In the rows, 128 means zero.
Each named turn below is shown by a few rows before and after it. Which turns, in which order, take the first row of each later pair to the second? The first pair is answered.
q247:
[125 112 117 139 143 119 116  94 119 125 109 114 129 146 133 113 104 117
  81 136 125 141 120 128] => [129 120 125 125 122 127 112 131 112 119 102 120 133 140 125 114  99 112
  82 127 142 123 160 120]
[169 109 167 124 142 146 144 129  94 113  96 118 105 134 134 121  86  82
 115 147 139  55 129 126] => [168 100 161 132 157 143 149  99  94 120 102 115 101 137 137 121  90  85
 118 156 123  70  94 135]
[ 75 161  93 169  84 146  84 114 168 154 100 128 163 172 132 102 113 107
  91 101 213 151 172 115] => [142 161 117 145  50 169  96 145 144 143 124 157 166 124 108  92 121  95
 155 143 212 125 207 140]
q267:
[169 105 137 141 176 127 133 122 116 118  91 125 107 136 141  98  92 102
  72 147  86 136 110 147] => [156 136 161  83 117 122 141 211 124 103 123 140 117 116 115 123 129 127
 132 122 108 100 170 123]
[ 93 139 128 144 113 120 128 138 151 151 144 129 140 126 136 132 139 123
 142 120 125 145 122 113] => [130 124 128 165 131 130 133 112 135 141 132 129 134 124 144 124 129 106
 134 148 108 152 103 135]
[127  96 135 148 170 112 140 154 110 106  85 105 122 148 167 160 115 143
 116 109  65 109  82 113] => [141 104 151 124 150 117 150 189 104  96  96 117 128 132 156 170 128 146
 142 109  70  90 106 113]
q716:
[116 135 131 113 141 149  98 133 146 141 111 108 141 184 174 100 106 140
 109 129 108 116 125 153] => [130 138 140 105 142 140 111 147 140 128 113 112 137 182 174 115 118 150
 119 134  93 103 111 150]
[122 135  98 174 144 111 125 105 118 140 153  91 140 148 139 130 113  75
  70 104 166 184 121 136] => [148 146 128 143 151  82 169 147 107 102 155  96 128 150 142 186 153 107
 105 108 112 145  68 131]
[ 65 139 120 112 119 107 111 139 145 147 113 116 141 136 130 145 131 147
 104  95 147 116 137  95] => [166 124 151  99 123 120 139 166  97 105 103 134 132 108 130 152 132 132
 134 149 113  79 133 126]
[140 124 130 139 128 130 113  94 146 143 117 131 128 119 149  83 117 117
 114 127 140 137 121 144] => [117 140 140 124 133 101 130 113 152 132 128 126 125 132 152 120 146 144
 125 104 117 126  84 130]
q315:
[142 132 140 120 149 141 112 125 129 152 107 104 146 125 150 102  94  66
  88 170 121 136 116 138] => [158 151 163  87 130 127 139 178 122 127 121 112 149 114 143 135 123  86
 130 167 106 101 119 129]
[107 152 115 110  99 136 131 153 141 128 127 135 141 112 129  96 140 142
 148 120 139 128 160 151] => [124 129 103 141 131 145 124 106 134 133 107 128 131 120 143  79 116 123
 114 138 130 150 133 167]
[126 141 123 150 156 151 142 148 106 123 152 100  94 125 131 131 112 127
 118 151 144 145 118 118] => [125 151 130 136 147 148 145 165 107 117 159 102  97 122 125 138 118 133
 131 146 145 137 122 117]
q268:
[166 145 138 112 138 134 145 152 110 108 125 123 126 113 129 129 138 125
 128 142 108 103 112 122] => [161 148 139 113 126 138 138 158 108 108 120 128 130 111 122 123 130 120
 122 142 126 102 138 121]
[103 150 128 129 118 118 127 154 146 133 118  91 136 130 117 131 135 128
 126 106 121 131 119 102] => [103 148 125 128 112 124 124 156 145 137 121  94 138 125 113 124 133 123
 124 107 130 134 129 101]
[146 116 134 128 110 151 129 129 131 148 153 153 136 130 100  98 127 127
 167 159 135 138 120 140] => [149 119 137 127 126 139 143 124 130 138 150 148 130 137 108 112 135 139
 164 157 111 133  84 140]
[159 122 128 152 103 144  88 167 137 114 138 135 134 118 116 121 141 120
 134 137 134 114 126 116] => [160 125 124 154 105 145  85 155 139 121 147 138 133 115 113 117 144 120
 142 140 133 120 117 122]
Now pairs of rows:
Between the rows of a pair lie 2 to 3 turns.
[138 130 131 133 161 107 132 125 130 110 111 116 120 153 155 148 135 146
 115 124  97 133  79 126] => [161 118 128 151 164 125 123 104 119 119 108 120 120 145 151 121 116 127
 113 147 106 143  91 146] -> q315, q267, q716
[ 53 129 124 125 133  87 104 138 165 163 121 104 167 160 132 149 131 150
 100  66 152 128 144 104] => [178  86 138 151 183 102 137 105 112 120  85 108 147 151 157 142 109 123
  88 145  91 113  78 156] -> q315, q716
[ 87 139 116 151 152 124 109 104 148 141 131 122 132 146 133 126 128 129
 103  97 142 152 129 120] => [149 121 128 147 140 155 108 115 123 129 125 136 131 118 125 100 110 100
 118 137 152 135 168 146] -> q315, q267, q716
[113 145 116 129  94 129 104 113 156 173 177 148 134  94 116 104 137 120
 167 125 162 136 164 123] => [130 157 143  97 110  96 146 165 143 123 159 140 123 114 134 167 165 158
 166 113 110  92 114 104] -> q716, q268, q268
[ 94 131 114 137 106 153 141  87 139 177 144 143 160 117 112  87 120 104
 116  86 172 159 181 145] => [198 122 154 118 124 149 195 113  95 123 143 156 143  97 123 124 144 112
 159 142  99 113 123 174] -> q267, q716, q716
[170 136 145 111  73 164 137 184 101 127 103 153 138 121 128 134 136 129
 157 126 121 109 194 109] => [195 105 123 164 111 180 128  89  97 153  95 147 129 126 140  98 114 102
 134 164 105 152 139 147] -> q267, q268, q267
[139  99 121 168 133 127  90  60 144 179 145 139 129 129 120 120 109 117
 127 152 137 160 123 121] => [101 128 134 130 119  93 113 111 161 165 164 140 129 136 118 171 154 161
 157 115 114 135  95  91] -> q716, q315
[102 118 102 158 165 112 123  74 133 151 122 106 118 153 144 135 122 127
  88 131 122 166  80 119] => [179 104 117 151 135 155 120 103  99 137 121 130 124 114 128  98 100  90
 113 181 144 141 154 149] -> q315, q716
[103 130 127 142 115 133 125  92 141 171 183 141 144 100 116 108 139 129
 162 135 140 160 124 137] => [129 140 154 118 135 107 164 138 121 124 162 133 134 115 134 161 162 156
 159 132  91 121  80 125] -> q716, q268
[174 119 135 124 188 121 131  72 127 134 106 107 133 126 150 108 119 100
 124 145  75 152 115 154] => [191 137 158  83 153 123 144 128 121 120 134 124 138  96 129 124 144 111
 179 149  74 119 146 151] -> q716, q267
[125 107 139 136 124 155 115  93 119 136 133 137 114 112 105 112 115 124
 124 136 144 169 131 118] => [155 111 153 127 128 153 131 110 108 119 131 141 110 104 109 126 124 126
 137 151 120 148 118 125] -> q716, q716
[120 125  97 107  99 176 107 102 139 140 120 137 127  98 141 113 111 129
 116 145 151 117 192 142] => [151 132 124  79 108 147 147 140 124 101 116 137 118 105 154 164 146 157
 138 148  98  80 140 139] -> q315, q247, q315
[133 135 141 104 118 122 148  93 134 135 156 121 117 119 137 154 164 160
 179 135 113 107  63 146] => [ 82 137 124 117 116 125 119  66 158 162 156 110 124 132 137 132 151 153
 156 110 146 136  82 136] -> q716, q716
[104 117  83 154 136 138 124  75 150 144 164 111 102 126 153 116 119 123
 140 188 115 177 114 151] => [126 142 119  99 117 116 158 184 127  80 144 113  99 133 159 173 142 156
 150 167  94 106 136 120] -> q247, q315, q267
[119 143 121 104 130  90 148 169 123 117 110 135 124 177 121 143 150 166
 160  99  88 123  85 144] => [178 116 112 128 120 143 120 153  96 123  95 148 129 151 111  81  97 110
 144 148 129 131 162 176] -> q247, q716
[118 112  99 123 108 117 162 110 124 166 185 127 120 150  99 129 157 158
 182 143 117 126 147 156] => [154  88  96 149 139 132 159  80 106 155 154 124 112 158 113 115 133 139
 147 166 109 134 130 171] -> q315, q268, q716
[156 129 153 115 111 129 154 154 107 123 117 127 131 133 133 138 141 139
 142 161  97  72 135 139] => [128 112 122 159 129 142 126  78 126 167 116 118 133 145 135  94 113 113
 111 163 125 123 134 153] -> q247, q716
[126 119 100 190 143 163 104 103 126 173 103 122 124 133 136 103  47  80
  95 137 169 172 188 149] => [202 119 131 165 123 171 135 149  94 140 111 145 122  99 124 112  63  82
 145 175 141 130 201 168] -> q267, q315
[114 130 121 125 117 130 143 108 136 151 167 134 137 116 123 122 157 136
 170 133 122 135 110 133] => [110 138 125 111 102 136 138 148 135 139 159 135 142 114 119 125 148 132
 167 120 142 120 156 120] -> q247, q247, q247
[198 141 129 122 133 109 145  65  92 139 106 133 125 165 144 146 129 173
 151 174 114 111 106 170] => [131 153 114 116 100 118 109 105 111 151  87 125 141 179 138 129 102 164
 103 123 190 116 210 130] -> q247, q247, q268
[112 138 143 115 132 124 122 144 114 129 119 133 149 113 140 137 119 142
 126 118 137 116 160 112] => [111 134 139 118 132 131 116 135 115 132 118 131 147 115 142 130 114 138
 117 118 140 123 162 113] -> q315, q267, q267
[148 123 125 122 126 142 129 128 100 120 174 140 135  85 108 123 129 136
 171 145  98 130 126 159] => [ 91 137 117 119 135 112 130 131 123 123 173 124 134 116 118 152 144 163
 150 104  91 133  91 129] -> q268, q716, q716
[160 123 113 145 111 160 120  92 144 154 135 141 131 103 119  79 111 102
 132 156 144 161 144 149] => [108 130  99 156 129 137 119  71 167 165 133 123 127 129 135  94 122 121
 111 126 138 178 106 130] -> q267, q716, q315
[170 115 135 134 146 127 146 128 101 103  97 127 121 137 143 149 122 125
 106 137 102 108 114 139] => [166 123 138 124 139 123 151 144 103  98 100 128 122 135 143 161 131 135
 116 128 101 101 118 133] -> q716, q315
[131 132 158 101 104 116 164 180 131 121 143 137 132 105 133 152 132 148
 127 126 120  90 165 132] => [161 102 143 146 156 124 161 111 121 125 115 126 121 121 156 132 100 125
  81 155 105 115 118 155] -> q315, q315
